Look-ups in named tables: a row name and a column name give one cell, copied from the table.

tez =
,peked,vofosad,vebig,vas,ger
peloke,6.81,-4.52,-2.12,-5.64,-1.78
bisog,2.43,-6.26,0.78,0.83,-7.31
nok,-4.77,-5.85,-5.74,-3.50,4.47

bisog, ger -> -7.31
nok, vas -> -3.50
bisog, vebig -> 0.78
bisog, vas -> 0.83
bisog, vofosad -> -6.26
bisog, peked -> 2.43
nok, vebig -> -5.74
Row with the largest ger: nok

simo
columns: naso, vuda, batipag, zetam, birutu, nivozu, kenorop
sema: [-28.3, 88.0, -44.6, 38.1, -14.9, 7.1, 9.7]
sigudi: [41.2, 44.3, 20.1, -52.1, 51.3, 9.5, 12.1]
ber: [65.4, 30.4, 73.5, -3.1, 91.6, -44.6, 13.1]
geralu: [-23.2, 24.4, -35.7, -85.2, -32.9, -33.2, 44.7]

What is the kenorop of ber in simo? 13.1
What is the zetam of sema in simo? 38.1
What is the kenorop of geralu in simo? 44.7
What is the vuda of sema in simo? 88.0
What is the naso of sema in simo? -28.3
What is the birutu of geralu in simo? -32.9
What is the naso of sigudi in simo? 41.2
What is the zetam of sigudi in simo? -52.1
What is the vuda of geralu in simo? 24.4
Row with the largest nivozu: sigudi

milu:
|  | pek | nulumo | taz | kav | dume | kekol | debuto | goz | visi |
|---|---|---|---|---|---|---|---|---|---|
| poz | 75 | 96 | 82 | 154 | 85 | 116 | 102 | 95 | 113 |
| dugi | 80 | 144 | 84 | 97 | 20 | 44 | 193 | 171 | 79 |
| kizi | 145 | 139 | 117 | 132 | 95 | 101 | 165 | 120 | 121 |
| zategu | 88 | 56 | 139 | 85 | 137 | 139 | 150 | 158 | 144 |
| vapamo | 161 | 101 | 132 | 121 | 153 | 146 | 73 | 85 | 133 |
| rebaz | 94 | 66 | 133 | 81 | 127 | 124 | 154 | 157 | 150 |
| dig | 174 | 103 | 130 | 121 | 160 | 149 | 64 | 80 | 140 |
| sanoga | 120 | 77 | 109 | 135 | 139 | 160 | 75 | 86 | 134 |
| kuvim | 105 | 149 | 116 | 57 | 107 | 82 | 95 | 125 | 50 |
| nad | 171 | 141 | 172 | 69 | 138 | 91 | 153 | 138 | 122 |
| fimivu | 49 | 34 | 132 | 111 | 137 | 187 | 72 | 147 | 89 |
| zenada | 158 | 141 | 117 | 124 | 98 | 93 | 155 | 110 | 131 |
| kizud | 147 | 104 | 113 | 123 | 141 | 136 | 77 | 85 | 135 |

kuvim, visi => 50
dig, taz => 130
sanoga, taz => 109
dugi, taz => 84
vapamo, dume => 153
kizi, pek => 145
vapamo, kekol => 146
zategu, pek => 88
zategu, debuto => 150

detez =
	ful	gipuf
mavi	24.110	-30.731
ziso	-58.722	36.009
vit	31.208	-17.926
kagas	-45.969	-52.659
mul	-34.835	-59.166
lesan	17.599	74.523
kot	-27.258	-61.826
resukuz	89.943	25.054
tokulus	-65.706	88.089
nemunu	-59.975	-28.247
vup	-67.522	69.529
sode	40.598	81.799

gipuf of lesan is 74.523
ful of sode is 40.598
gipuf of kot is -61.826
gipuf of kagas is -52.659
gipuf of resukuz is 25.054
ful of mavi is 24.110
ful of kot is -27.258
ful of lesan is 17.599
Row with the largest ful: resukuz

lupi =
|  | dod | fofos | ren | tefava | gufi | mokol | vofin | bos | rif | kevonu |
|---|---|---|---|---|---|---|---|---|---|---|
| sir | 0.3 | -0.2 | 0.2 | -0.4 | -0.3 | 0.3 | -0.5 | -0.2 | 0.3 | -0.2 |
| bup | 0.3 | 0.1 | 0.1 | -0.2 | -0.6 | 0.2 | -0.3 | -0.2 | -0.1 | -0.1 |
| bufoso | -0.4 | 0.0 | -0.1 | 0.3 | 0.5 | -0.2 | 0.5 | 0.1 | -0.2 | 0.0 |
| kop | 0.1 | -0.2 | 0.1 | -0.3 | 0.3 | 0.3 | -0.4 | 0.0 | 0.7 | 0.0 |
| bagon | 0.3 | 0.2 | -0.2 | 0.2 | -0.5 | -0.4 | 0.2 | 0.0 | -0.6 | 0.0 |
| sobuk | -0.4 | -0.1 | 0.0 | -0.1 | 0.7 | 0.2 | 0.0 | 0.2 | 0.7 | 0.2 |
| mifenin | -0.6 | -0.1 | -0.1 | 0.2 | 0.7 | 0.0 | 0.4 | 0.2 | 0.1 | 0.1 |
| zeg | 0.4 | 0.2 | 0.1 | 0.0 | -0.9 | 0.0 | -0.2 | -0.1 | -0.4 | 0.0 |
| nom | -0.1 | 0.1 | -0.2 | 0.3 | 0.1 | -0.4 | 0.5 | 0.0 | -0.5 | 0.0 |
| gavasu | -0.4 | -0.1 | 0.0 | 0.1 | 0.6 | 0.1 | 0.2 | 0.2 | 0.3 | 0.1 |

bufoso, mokol => -0.2
kop, kevonu => 0.0
zeg, rif => -0.4
bufoso, fofos => 0.0
nom, ren => -0.2
gavasu, gufi => 0.6
sir, kevonu => -0.2
Row with the largest ren: sir

fazad
          tus  pebened   nub  kapuz  somo  gerore
pasafor   116      -76   158    422  -533     196
nute     -213     -140  -386   -222  -299     490
detu     -407     -444  -537   -118   -17    -220
vamin    -315      262   137    -31  -119     522
gitisi    557     -191   122    232  -352    -414
mezol    -310        1  -362    499   566     578
danurok  -504      454    27   -176   -43    -362
buk      -157      302   192   -153  -287    -136
toliga    268     -159  -506   -465   -96     245
mubotet   187     -418   241   -331  -221     382
tudaki    503      436   134    182  -246     135
gak      -398      587   170   -180   -88    -164
gedavir  -375       -7   103    280  -523     146
dul      -478      512  -297     98  -276     -88

What is the pebened of danurok in fazad?
454
What is the gerore of pasafor in fazad?
196
What is the somo of toliga in fazad?
-96
What is the nub of gedavir in fazad?
103
What is the nub of vamin in fazad?
137
What is the pebened of detu in fazad?
-444

Table matuf
        botapok  vuva  pitesu  sulef  tomizim
bikipi      144   164     140    159      132
zigusa      163   143     167    167      167
nuv         149   146     131    156      112
rig         122   130     128    136      184
befam       144   151     146    182      120
subuk       167   155     147    166      133
naguk       135   150     134     50      161
dat         134   127     150    131      140
raris       152   151     122    180      155
vem         173   172     130    230      142
pudod       166   174     152    107      125

nuv, sulef: 156
bikipi, pitesu: 140
subuk, pitesu: 147
naguk, vuva: 150
vem, vuva: 172
raris, vuva: 151
rig, pitesu: 128
dat, sulef: 131
Row with the largest vuva: pudod

bupigo =
,zek,dipupe,ril,vanu
non,94,172,180,155
rodu,168,155,11,180
rasad,109,126,7,82
vur,69,162,77,92
bamu,188,78,68,16
fupevok,144,80,150,104
kugituk,111,138,199,39
zir,51,88,148,32

What is the zek of vur in bupigo? 69
What is the ril of rasad in bupigo? 7
What is the dipupe of non in bupigo? 172
What is the dipupe of rasad in bupigo? 126
What is the zek of fupevok in bupigo? 144
What is the dipupe of fupevok in bupigo? 80
What is the ril of rodu in bupigo? 11
What is the vanu of vur in bupigo? 92
What is the dipupe of zir in bupigo? 88
What is the vanu of zir in bupigo? 32
What is the ril of bamu in bupigo? 68
What is the zek of zir in bupigo? 51
What is the zek of rodu in bupigo? 168
What is the vanu of non in bupigo? 155
What is the ril of zir in bupigo? 148
What is the dipupe of kugituk in bupigo? 138
What is the dipupe of bamu in bupigo? 78
What is the zek of non in bupigo? 94
What is the vanu of fupevok in bupigo? 104
What is the vanu of rasad in bupigo? 82
Row with the largest dipupe: non

gozedet =
fields: kog, pebenot, boto
gaboz: [0.2, 0.2, 0.4]
kof: [0.3, 0.6, 0.5]
dig: [0.2, 0.2, 0.4]
koseve: [0.5, 0.7, 0.8]
kab: [0.2, 0.2, 0.4]
dudega: [0.1, 0.5, 0.3]
gan: [0.3, 0.3, 0.2]
totok: [0.5, 0.0, 0.3]
danas: [0.2, 0.2, 0.4]
sidez: [0.6, 0.6, 0.2]
zodebop: [0.1, 0.6, 0.3]
mopapif: [0.2, 0.6, 0.3]

What is the pebenot of totok in gozedet?
0.0
What is the pebenot of gaboz in gozedet?
0.2
What is the pebenot of gan in gozedet?
0.3
What is the boto of mopapif in gozedet?
0.3
What is the kog of koseve in gozedet?
0.5
What is the pebenot of kab in gozedet?
0.2
Row with the largest boto: koseve

Table lut
|  | sisos | sud | fop |
|---|---|---|---|
| furo | 70642 | 65233 | 63815 |
| sas | 48339 | 47558 | 36609 |
| pud | 31279 | 62556 | 17641 |
| mugufuf | 33096 | 39814 | 53581 |
| bim | 57096 | 42279 | 66570 |
| bop | 58610 | 74676 | 74372 |
| sibo | 83404 | 67997 | 76198 |
| mezuzi | 39442 | 54158 | 32411 |

What is the sisos of bop in lut?
58610
What is the sisos of mugufuf in lut?
33096
What is the sud of pud in lut?
62556
What is the fop of mugufuf in lut?
53581
What is the sisos of sibo in lut?
83404
What is the sud of bop in lut?
74676
Which row has the largest sisos? sibo

